Each named turn below is shown by a few rows before and after it. Which turns, in which order, take the first row of each later pair to the second? The first pair is answered.
Z (before -> after):
5, 13, -26, 33, -40, -4, 5, -8, 9 -> 25, 8, -9, 32, -28, -9, 18, 3, 26
2, 24, 4, 18, -38, -2, -3, -2, -12 -> 21, 21, 21, 17, -26, -7, 9, 8, 9
13, 14, 20, 10, -14, 3, 10, 7, -11 -> 19, 6, 26, 4, -3, 3, 15, 10, -8
F (before -> after):
-19, -31, -26, 8, 33, -22, -11, -9, 40 -> 5, -13, -7, 22, 12, -31, 2, -2, 57
-14, 14, -3, -8, 8, 11, -2, -6, -23 -> -19, 4, -12, -12, 17, 7, -6, -8, -10
4, -15, 8, -5, -13, -5, -6, 0, 22 -> 9, -9, 15, -2, -21, -3, -3, 1, 16
M (before -> after):
44, 4, 24, -3, 25, -4, 11, 29, 3 -> 27, 29, 23, 9, -10, 12, 2, 18, -37
14, -10, 31, 0, 5, 14, -3, -3, -25 -> -4, 2, 5, 15, -28, 5, -22, -14, -20
15, 4, -18, 15, 2, -39, 2, 10, 55 -> 38, -2, 32, -5, 37, -6, 31, 19, 15
23, -9, 16, -7, 15, -11, 14, 6, 29 -> 19, 9, 32, -5, 1, 13, 18, 2, -16
Now pairs of rows:
Each pair is two turns apart.
2, 10, 6, -6, 6, -1, 5, 5, -17 -> -1, 6, -13, 0, 3, -17, -5, 3, 7
M then M
-10, 3, 9, -5, -11, 32, 7, -5, -45 -> -8, -25, -28, -4, 9, -14, -6, -2, 41
M then M
2, 15, 7, 15, -22, 3, -5, -6, -11 -> 16, -8, 13, 2, 10, -8, 4, 3, 21
M then M
16, 3, 31, 2, 28, -5, 11, 15, 12 -> 4, -8, 20, -7, 40, 0, 4, 11, 7
Z then F
-12, -9, -2, -22, 19, 27, 0, 0, -42 -> -30, -9, -43, -9, 0, 0, -24, -8, -5
M then F
-36, 25, -16, 7, -23, 25, -27, -26, 9 -> -32, 17, -21, 6, -17, 14, -29, -25, 31
F then F
18, 25, 22, -8, -25, -3, 13, 15, 0 -> -8, 12, 9, -23, -7, 16, 3, 5, -36
F then F
0, 28, 8, 12, -35, 7, -19, 0, -10 -> -10, 3, -22, 4, -13, -12, -31, -3, 28
F then M
-3, -11, -6, -4, 2, -18, -10, -5, 23 -> -5, -17, 7, -17, 18, 2, -4, -6, -9
M then Z
-14, 10, -7, 16, -28, -16, -8, 3, 7 -> -3, -6, -4, 7, -3, -23, -1, 11, 29
F then M
-6, -25, 12, 0, 14, -2, -1, 6, -3 -> -18, -19, 2, 3, 2, 1, -10, 1, -13
Z then M
-46, -14, -43, -3, -7, -4, -22, -5, -7 -> -6, -38, -6, -24, 42, -10, 5, 15, 26
F then M
-5, 34, 13, 30, -21, -9, 9, 24, 3 -> -31, 23, 4, 13, -7, 12, -1, 13, -38
F then F
-9, -19, -27, -4, 2, 3, -6, -14, 24 -> 4, -26, -5, -15, 24, 9, 7, -7, 20
Z then M
-1, 12, -15, 14, -8, 5, -10, -8, -31 -> 24, 18, 6, 21, -9, -5, 4, 1, -5
Z then Z
-8, 18, -8, 0, -20, -5, -16, -14, 0 -> 15, 15, 11, -2, -9, -12, -1, -1, 21
Z then Z
-17, 12, 16, -14, -5, 19, 12, -7, -16 -> -8, 19, 21, -7, -15, 14, 15, -5, -8
Z then Z
-10, 1, -1, 3, -4, 8, -1, 8, -12 -> -7, -8, -3, 0, 7, -2, -2, 12, 9
M then M
-22, 2, -9, 4, -8, -9, -8, -6, 2 -> -18, -9, -8, -4, 9, -11, -5, -2, 10
M then Z
5, -3, 18, 7, -14, 1, 15, -2, -8 -> -9, -14, 8, -4, -1, 7, 7, -7, -21
F then F
-3, -39, 0, -26, 66, -5, 6, 18, 5 -> -50, -10, -42, -4, 5, 5, -29, -8, -38
Z then Z
-17, 7, -6, -9, 9, 25, -12, -7, -39 -> 3, 35, 6, 16, -28, 12, -3, -1, -21
Z then Z
-8, 18, -20, 12, -25, -5, -13, 0, 10 -> -10, 18, -17, 12, -27, 2, -12, -1, -5
F then F
-6, 14, 12, 23, -19, -20, -21, -9, 15 -> -15, 15, 15, 18, -22, -8, -19, -14, -14
F then F
-17, 13, -21, 35, -35, -12, -16, 4, -19 -> 24, -2, 4, 31, -5, -32, 7, 24, 35
Z then M
16, -3, 31, 16, -9, -6, -3, 9, 2 -> -1, -8, 26, 7, -2, 10, -8, 3, -26
F then F
-8, 19, 37, -9, 0, 6, 13, -3, -23 -> -38, 15, -3, -1, -15, -4, -13, -15, -15
F then M
-9, -14, 13, -5, -15, 7, 2, 4, -30 -> -7, -7, -2, 8, -36, -14, -5, 4, 2
M then Z
6, -13, -4, -7, 26, -5, 2, 8, 27 -> -6, -9, 3, -13, 27, 18, 3, 1, -15
Z then M
-26, -33, -35, -16, 18, -20, -24, -5, 37 -> -31, -9, -43, 2, -19, -22, -31, -12, 31
Z then Z
-2, 17, -10, 13, -20, -20, -10, -3, 10 -> 8, 6, -3, 6, 1, -25, -2, 3, 27
F then M
-7, -6, -1, -9, 17, 12, 7, -11, -33 -> -21, -6, -29, 1, 4, -7, -10, -17, -9
M then F
1, 31, 36, 16, -52, 28, 27, 23, 2 -> -7, 25, 38, 8, -41, 40, 27, 21, -17
F then Z
6, -15, -8, -5, 8, -24, 0, 13, 45 -> 29, 5, 36, -2, -2, -2, 22, 19, 11
F then M
7, -18, 23, -6, 16, -20, 3, -8, 10 -> 6, -1, 34, 1, -5, -7, 6, -11, -20
F then M
-4, -22, -16, -16, 19, 11, -11, -6, -17 -> -11, -1, -23, -1, -16, 10, -19, -11, -24
M then Z
4, -20, 14, -10, -4, 10, 4, -4, -24 -> 1, -35, 1, -14, 9, 1, -2, -5, -3
F then F
-23, 9, -38, 17, -33, -18, -23, -8, 27 -> 16, -14, -3, -3, 19, -26, 4, 12, 60
F then M
6, 12, 9, 17, -8, 16, -6, -9, -5 -> 5, 12, 0, 21, -13, 8, -12, -9, 5
M then F
-12, 23, 7, 23, -31, -1, -5, -16, -34 -> -35, -8, -22, 5, 0, -4, -20, -23, -30
F then F
-9, 12, -21, 6, -33, -5, -9, -6, 11 -> 7, -8, -14, -5, 0, -16, 0, 4, 38
F then M
-24, 16, 4, -2, -9, 31, -9, -9, -64 -> -31, 8, -46, 16, -29, -20, -32, -10, 16
M then F
-24, -6, -34, -7, 6, -4, -18, -2, -6 -> -11, 0, -35, 4, -3, -16, -15, 2, 19
F then Z
19, 25, 20, 14, -22, 6, 9, 9, -7 -> 23, -1, 28, -5, 18, 10, 17, 15, -3
Z then Z
-24, 16, -32, 11, -42, -22, -13, -9, 19 -> 25, 4, 12, 1, -5, -28, 20, 12, 49
M then F
-17, 25, -3, 14, -29, 22, -7, -7, -43 -> -2, 11, -26, 24, -22, -24, -12, 1, 42
M then Z
3, -5, 25, -16, 16, -2, 11, 9, 4 -> -19, 1, 10, -14, 1, 9, -1, -3, -24
M then F
-3, 21, 2, 12, -22, 7, 0, 0, -24 -> 7, 6, -10, 13, -11, -18, -2, 7, 29
M then Z
2, 39, -10, 17, -52, -4, -10, -14, -12 -> 40, 24, 13, 13, -23, -24, 13, 5, 39
Z then M
-26, -2, -14, 3, 2, 1, -28, -13, -22 -> -14, -8, -19, 9, 4, -21, -27, -7, 20
F then F
-3, -34, -4, -29, 31, 9, 15, 1, -6 -> 19, -28, 5, -16, 19, -10, 23, 10, 29
F then F
6, 1, 14, 11, 13, -4, -11, 18, 11 -> -3, 14, 9, 19, -6, 2, -17, 13, -6
M then M
3, 15, 2, 2, 7, -3, -4, 2, -19 -> -4, 3, -9, -4, 17, -5, -9, 1, -11
F then F
14, 6, 1, 3, -6, -10, -1, -4, 8 -> 10, 10, 5, 2, -9, -1, -2, -6, -12
F then F
8, -4, 32, -3, -9, 4, -1, 7, 2 -> -8, 1, 15, 5, -28, 4, -13, -4, -5
F then M
-12, 13, -22, 15, -26, 4, -12, -12, -7 -> -17, 5, -30, 12, -20, 0, -16, -15, -2
F then F
-15, -15, -4, 26, -22, 5, 1, 16, 36 -> -12, -36, 10, 2, 17, 18, 12, 22, 19
M then Z
-28, -27, -26, -24, 27, 3, -23, -9, -8 -> -29, -13, -40, -6, -5, -14, -32, -11, 15
Z then F
